Some points, each followed by its number:
[-11   9  60  29  42  -3   5  43   0   9  -1  15 -17  -2 -10   5  -7 -12 -24  18 -21  21 -64  18 -18  16 -19  19 -30 -29  46  25] 0
[  -9   42   14  -47  -29    4   29   -9  -21  -41  -38   15  -41  -55   17    9  -16   25  -30  -15    0  -14   82  -38  -36  -36   37    7   -4   29   10 -107] 1
[ -12   18   11   47   -5   31  -39  -52  -12  -13  -13  -46  -11  -28   -5   38   38   -3  -14  -23  -30  -11  -42 -108  -20  -19   29   -8    5  -16   -1   32] 2
[-30  -5  49  86  10   0 -30 -35 -40  16  37 -25  66 -26   2  35  25  31  21 -17 -40 -10 -96 -50 -38 -30 -23  12  -2 -20  25 -56] 3
[ 33  44  88   4  10  31  34 -13 -13  83 -57  19   6  36   3  25   9 -21 -10 -40  19 -74 -33  20 -57  -4 -74 -10  -4  -9 -17  26] 4
[ 35 -22  11 -88 -10  20  15   1   9  31  39 -12   3  61  14 -11   7  39   4   3 -26 -21  48  53  81 -13 -27 -34  38  27 -77 -24] 5
[   3  -10  -77  -20  -10   12  -91  -15   28  -66   65   23  -36  -13  -22   38   20   14  -10   -4  -59   12  -33 -127   80  -14   88  -15    9  -27   50   13] 6
[ 43  26  15 -64 -15  25 -90  94 -20   1  -9  17 -79  67 -29 -16 -54  37  -2 -30 -64 -57  25  53  61  17  57  66 -19 -23   1  -2] 7
[ -39  -96  -99  -17  -15  -49   -9  -15 -127   54  -35  -85   57   56   34    3   53   18   72  -50   -1   23  -15  127   26    5   17  -55   53  -49  -47   37] 8
[ -22   28   94   35   50  -12   20   34  -20   12   -6   46   23   13  -22  -21    5  -34  -52   11  -34   12 -113   28  -65   16  -46   79  -41  -50   65   61] 9
[ -23   20  -77   37   15   42  -20  -27    7  -18  -34  -32   -6   16  -28   -7   34  -17   10   19  -30  -41   44 -100  -42   28   35   12   14   23   -7   35] 10
[ 32 -22  30 -48  62 103 -33  -2  -4  47 -60  29 -60  68 -36 -30  -5  36 -11 -49 -27 -33   5  86 -23   3 -11  72  40 -69  -9  49] 11
[-34   6  23  47  11  -2 -12 -47 -50 -28  29 -42  64 -14   8  32  31   3  51 -40 -46 -32 -63 -72 -52 -19 -12  30  13 -24  29 -32] 12
[ -9  29  11  61 -31 -35   3   3 -39 -22 -20  -2  -1 -72  24  34 -21 -30   2   1  23  18 -14  11 -58   8  20  -8 -22 -22  31  -2] 13
[  37   36   56    1   11   17  -75   51   52  -65   69   19  -49  -54  -20   41   36   47  -84   12  -37    0   31 -127   72  -50   96   54  -54    0   41  -94] 14
[ 74  -9  89  -5 -74   9 -40 -97  79  58  53 -54 -74 -21 -43  76  19  13 -23 -39  -5 -75   6 -75  77 -67 -53 -51 -19 -19 -87  -6] 15
[-17  25  27 -22  12  19  14 -34 -15   0  -5   9  16  18  11  25   3  12 -22  -3 -23   1 -35  -1  -5   1 -23   7   3  -3 -10  -4] 16
[  33   76  -22   -3   11   15  -18   -7   89  -57  -33   22  -25  -88   13   20  -44  -33  -57   23   60  -10  117 -127  -35    2   16   32  -57   92   -5  -47] 17
[ -32  -44 -112  -20  127  -36  -47  119 -119  -38   41   28  127  111   57  -79   -6   14   62   43  -24   63    2  127  -44  107    5  112    6  -16   38  -10] 18
[ -45  -46  -19  -94   23   56   36   81   -7   43   31  -56  -71  112 -108  -43   38   -4  -47  106  -91  -59  -32   18   43   18  -86   24    5  -15   67   84] 19
[ -56 -127  -76   69   41   24   36  -28   65  -39   23  -41   81  -38  -33  -69   33   19  -32    0   87   37   -1  -21  -73    3  -20   37   -8    9  123  -39] 20
[ -60 -105  -84   10   24  -15  -38   -1 -123   32   -1  -66   82  109   73   -9   66   21   76  -46   14   18  -38  127   17   13   15  -56   50 -103  -45   75] 21
[-30  -8   0  29  35  18 -11 -54  38  23  18  -2  26  -5 -20  21  10 -22 -19  14 -26 -14 -57 -84  -9   0 -40  11 -24 -42  42  54] 22
[ 58 -42   3 -74 -23 -47 -28  22 -89  21   3  34   2  23 105  17  -9   1  20 -47  77  27  55 127  45 -13  16 -56 -11 -60 -98  32] 23
[  4  74  36 -44  -5  17  -2  11 -18  11 -55   2 -52  61   3   7  11 -35 -41   1 -25 -42  -3  -4 -27   5 -59   9 -28  25 -42  29] 24
[ -22    9    9   99  -26  -59    3    9  -52  -36  -43   18  -10 -108   41   33  -18  -35   -9   -9   41   35  -47    0  -86    8   45  -19  -14   -8   59    6] 25
[   5    6  -17   -5  -19  -38  -30  -26   46  -33   20   15   -1    2    5    5  -27  -27  -33  -74   10  -13  -80 -127   73  -53  -65   22  -60   56    3  -34] 26
[-17  25  38 -15  24  22  15 -36 -12  19  -9   8   6  16  11  33   1  -2 -12  -5  -2  -3 -38   5 -11 -23 -25  -3  12  -1 -12  -4] 27
[ -41   38   43   36   56  -26   15   33  -12    6  -23   23   23    6  -26   19  -29  -14  -30   41  -29   -5 -107  -10  -63   10  -11   66  -24  -38   35   41] 28
[-12 -65 -62   7  28 -64 -43  37  -4 -25   9  26  -4 -23  67  10  -3 -63 -47 -10  95  67 -23  80  43  35  28 -17 -31 -59   1 105] 29
[  -2  103   21   54 -111  -71    0  -60    6   -2  -26   23    3  -64   79   49   -5  -58    9  -67    1   12  -48  -68   14  -30  -33  -82  -30   89 -100  -44] 30
New points follow, each followed by the numbers of its two nearest points above by angle, seen from the average point of the numbered points, nearest first.
[-77 -68 -56  19  60  63 -19  31 -45 -20 -23 -51  19  24 -43 -37  67   6 -60   2 -15 -46  -4 -13 -49   5   9  60   1 -22  76  12] -> 20 19
[-53  -4  12  21  69  19  69 -35   1 -17  -1 -28  59 -28 -41 -48  24  47  -6  45 -23  63 -24 -59 -89  18  77   6  44  -3  98 -38] -> 20 12
[-43 -14 -71  12  16  -3   6  18  -3 -52   8  -5  26  12  -4 -44  -9   5   6  22  -5  15  26 -36 -28  33   3  43   0  31  27 -15] -> 20 10
[ 19 -21  23  18  51  25 -32  12  31 -19   7  38  16 -62  21  46 -21  21 -53   6  65  10   2  24 -24  25  -5  23 -20 -11  28 -23] -> 17 20
[ 44  38  88  -1  -1  74  29  -2   3  58 -59   6 -64  21 -74 -15 -18  51  14 -10 -42 -30   6 -23 -25 -27  14  27  37  -1  -4 -31] -> 11 4
[  4  38 -52 -35  31 -37   9  60  -9 -23  52  34  44  46  16 -54 -32   4  79  63 -47  44  37 -12  48  33  27  18  19  50   4 -25] -> 18 5
[ 35 -47 -21  30 -23  23   4  -5  -4  42   0 -34  26 -42 -38   3  -9  32  43  26  52 -45  90  53 -34  36  14 -14  27   1 -28 -22] -> 5 8
[  29   82  -71    7   -7   17   -4  -20  114  -62  -36   52  -43 -118   23    6  -45  -32  -79   39   75   12  127 -127  -50   51   32  -13  -64  108  -33  -62] -> 17 1
[ 32  58 -37 -68 -46  -3   6   7  41 -32 -22  25 -68   8  -9 -23 -36 -43 -17  37 -16  -2  63 -86  11 -15  16  -4  -6  54 -43  29] -> 17 1
[-31 -76 -54  30  -8  15 -18  29 -38  -8  -5 -56  24   9 -38 -39  34  29  15   4  -2 -20  38  40 -31  11  20  30  -5 -32  64   3] -> 20 18
[ 28 -34  87  12 -13  37  69 -40  71  58   6 -12 -55  35 -66 -52  30 -14  -7 -24   2   6 -34 -35  19 -50 -32 -16  35 -25  -5  41] -> 15 4
[ 14  -8  19   1  -4   1 -23  27 -14   4  20  -2 -15  20  -9 -10  -1  17   9  -9 -17 -12  -9   2  33 -15   7  10   3  -7  -2 -10] -> 7 5
[  1 -58 -20 -21 -24  37 108 -87  81  51 -17 -17  11 -57 -43 -43  -3  16 -12  19 100  15 108  -7 -41  -9  -5 -24   2  39  15 -47] -> 20 1
[ -8  28  12  -2 -46 -26  26  90 -57  41 -15  -5  -9  40  16 -32 -15 -26  40  28   9 -22  23 127  -9  28 -65 -18  -2  34 -54  31] -> 23 5
[ 29  35  -5  51 -14 -45   2 -29  40 -58  50  54  66 -72  74  54 -74  31  75  12   4  83 -36 -62  38   8  83 -32  35  58  10 -63] -> 30 25
[  -8  -72  -15  -30   47   -1  -15    3   39   -2   30    1  -91  105  -61  -91   18  -18   38  -31  -57   66  -71  -34   73  -22   41   13   44 -111    9  127] -> 19 11
[ 17   1 -24 -34  51  23  46   3  61 -28   4  17 -51  10  -5 -52 -13  -9 -39  -5  -2  22  68 -60   9 -31  44   9   6  43   4   1] -> 17 1
[   9   62    9  -25  -30   19   37  -62   87  -34    5  -21   13 -102  -37  125   11   15  -74    4   33  -46   21 -127   17  -23  -14  -86   14   72   35 -112] -> 17 1
[ -4  10 -28 -21  34   5  16  -8  45 -37 -30  23 -43 -14  -6 -50 -10 -13 -35  14  39  50  50 -30  -4   8  36  10  -3  25  -1   5] -> 17 1
